Turns, then the turns between two rows, first turn first; the first pair answered
q_171 (before -> after):
[-0.32  1.92 -1.45 -0.15  2.64  2.41  1.14 -3.34 -0.04 -0.41] -> [ 0.50 -0.52 -2.00 -1.38  2.64  2.61  1.65 -2.58 -1.24 -0.77]
[ 0.21 -0.24  0.74  0.00 -2.57  1.08 -1.61  0.60  4.23  0.33] -> [-0.59  0.91  0.78  0.03 -3.04  1.77 -0.86 -1.15  3.18  1.74]
[-0.06 -2.09 -0.38 -1.07  2.07 -1.37  0.31  1.39 -0.92 -0.51] -> [-0.52 -0.26  0.44 -0.10  2.62 -1.85 -0.81  1.71  0.56 -1.07]
[ 0.60 -3.81 -0.77  1.38 -2.04 -4.09  0.13  3.77 -2.48 -3.83] -> [-0.97  0.49  0.85  3.87 -1.59 -4.63 -1.55  3.52  0.53 -4.04]
q_244 (before -> after):
[ 1.18  0.62  0.48 -0.48 -2.12  2.18  0.32 -0.43  0.55  0.71] -> [ 0.58 -1.16  1.06 -0.75 -1.44  0.43  1.94  0.47 -1.75 -0.01]
[ 1.71 -2.48 -1.28 -1.01 -1.96  3.01  0.30 -1.98 -2.55  2.12] -> [-1.31 -0.40  1.98  2.57 -1.85 -1.78  2.56 -0.88 -3.45  0.57]
[ 0.62  1.36  1.93  4.86 -5.17 -2.07  2.49  0.31 -0.62 -0.01] -> [ 3.92 -0.16 -1.65  1.39 -5.49  3.63 -0.43 -1.09  1.19  1.73]
q_236 (before -> after):
[-1.57 -1.13  1.45 -0.51  2.45 -0.43 -0.46  1.93 -0.09 -2.05] -> [-2.05  0.17  2.14  1.93 -0.37 -1.14  0.97  1.03 -0.47 -2.11]
[ 0.92 -1.08 -0.99 -0.73 -0.51  1.51 -1.06  2.24  0.22  0.42] -> [ 0.82 -0.96 -0.47  0.46 -2.25  0.57  0.46  1.85 -0.79  0.31]
[ 0.20  0.96 -0.06 -0.87  0.15  0.93  0.40 -1.18  0.05  1.33] -> [ 0.27 -0.27 -0.03 -1.57  0.66  0.49  0.87 -0.68 -0.87  0.99]
[ 1.74 -3.84 -0.46 -1.13  0.49 -1.02  1.50  1.24 -1.12 -1.14] -> [ 0.69  0.82  0.60  3.12 -3.50 -0.57  1.28 -1.13  0.91 -0.07]
q_15 (before -> after):
[-0.07  4.20 -0.96 -1.21  0.26  3.49 -2.35 -1.87  3.25  2.06] -> [-2.93  3.90  1.21 -1.77  5.09 -0.41 -0.87 -0.04  1.25  0.92]
[ 1.68 -0.27 -0.53 -0.84 -0.08  1.50 -1.54  1.04  3.08 -0.43] -> [-1.51  0.97  1.78  1.01  1.30 -2.34  0.83  1.32  0.82 -0.87]
[ 2.54 -0.74 -2.42 -3.22 -0.82  3.96 -1.55 -0.44  2.47  1.30] -> [-3.31  0.99  1.87 -1.12  3.47 -3.40  2.54  1.10 -1.53  0.19]
[ 1.59 -0.78 -0.25  0.39 -0.08 -0.25  0.11  0.98 -0.07 -1.39] -> [ 0.94 -0.36  0.15  1.00 -0.29 -0.87  0.68  0.83 -0.64 -1.32]
q_769 (before -> after):
[-1.32  2.18  2.07  4.28 -1.71 -3.76  0.20  0.60  1.53 -2.06] -> [-3.64  3.41  2.13  1.80  3.09 -2.98 -0.24 -0.69  0.46  0.01]
[-2.77  1.60  2.42  1.79  1.35 -1.81  3.50 -2.00 -0.91  0.47] -> [-2.10  2.63  1.21  1.50  0.08  1.07  2.43 -3.86  0.24  2.07]
[ 0.48  4.46 -0.18  0.50 -3.18  2.09 -0.79 -2.40 -0.19  1.48] -> [ 0.59  2.21  1.42  2.36 -4.08 -2.23  0.91  0.88 -1.26 -1.78]
Then:
Between the rows of a pair lie two turns.
[ 2.09 -1.69 -1.64 -2.03 -0.27  3.51  0.45 -3.92 -2.54  1.46] -> [ 0.87 -3.36  0.57 -2.26  4.15 -1.57  0.44  0.53 -2.94 -1.92]	q_15 q_171
[ 2.20 -1.31 -0.95  0.10 -3.06  0.88  2.55  0.20 -1.34  0.26] -> [ 2.90 -1.90 -0.95 -1.94  0.85  1.01 -0.15  2.51  0.81 -0.70]	q_244 q_15
[ 0.85  2.91  0.29  1.17 -1.45 -0.32 -0.98  1.78  0.81 -1.26] -> [ 2.00  1.72 -0.84 -0.52 -0.70  1.10 -1.94  2.20  1.23 -1.07]	q_244 q_171
[ 1.10 -2.15 -0.79 -1.20  0.70 -0.08 -0.15  2.61 -0.72 -1.19] -> [-0.27  1.21 -0.02 -0.35  2.26  0.40 -1.88  1.77  1.57 -0.58]	q_171 q_769
[ 0.80 -0.12 -0.68 -0.22  0.46  1.63 -1.95  1.12  2.10 -1.19] -> [ 0.38  0.58  0.49  1.82 -1.26  0.01 -0.88  1.36  1.79 -1.83]	q_171 q_769
[ 1.91 -0.80 -1.30 -1.55  1.22  1.79 -3.56  0.65  2.66  0.13] -> [ 0.41  1.36 -1.09 -0.97  1.10  2.68 -3.09 -1.52  2.41  1.96]	q_15 q_244
[-1.87  1.32  0.32 -1.78  1.16  0.86  1.51 -3.23 -4.93  3.90] -> [-2.08  2.11  0.41 -2.57  3.57  1.42 -0.55 -2.26 -3.18  3.73]	q_244 q_236
[ 1.50  2.30  0.57 -0.63  1.54  0.64 -0.72  0.34 -1.02 -0.18] -> [ 1.33  1.71  0.38 -0.88  1.67  0.35  0.23  0.25 -2.32  0.10]	q_171 q_244
[ 0.47 -0.93  1.10  1.20 -0.08 -1.50  0.00  2.60  0.29 -1.52] -> [-0.21  0.61  1.50  1.47  0.70 -1.27 -0.51  2.15  1.29 -1.15]	q_244 q_15
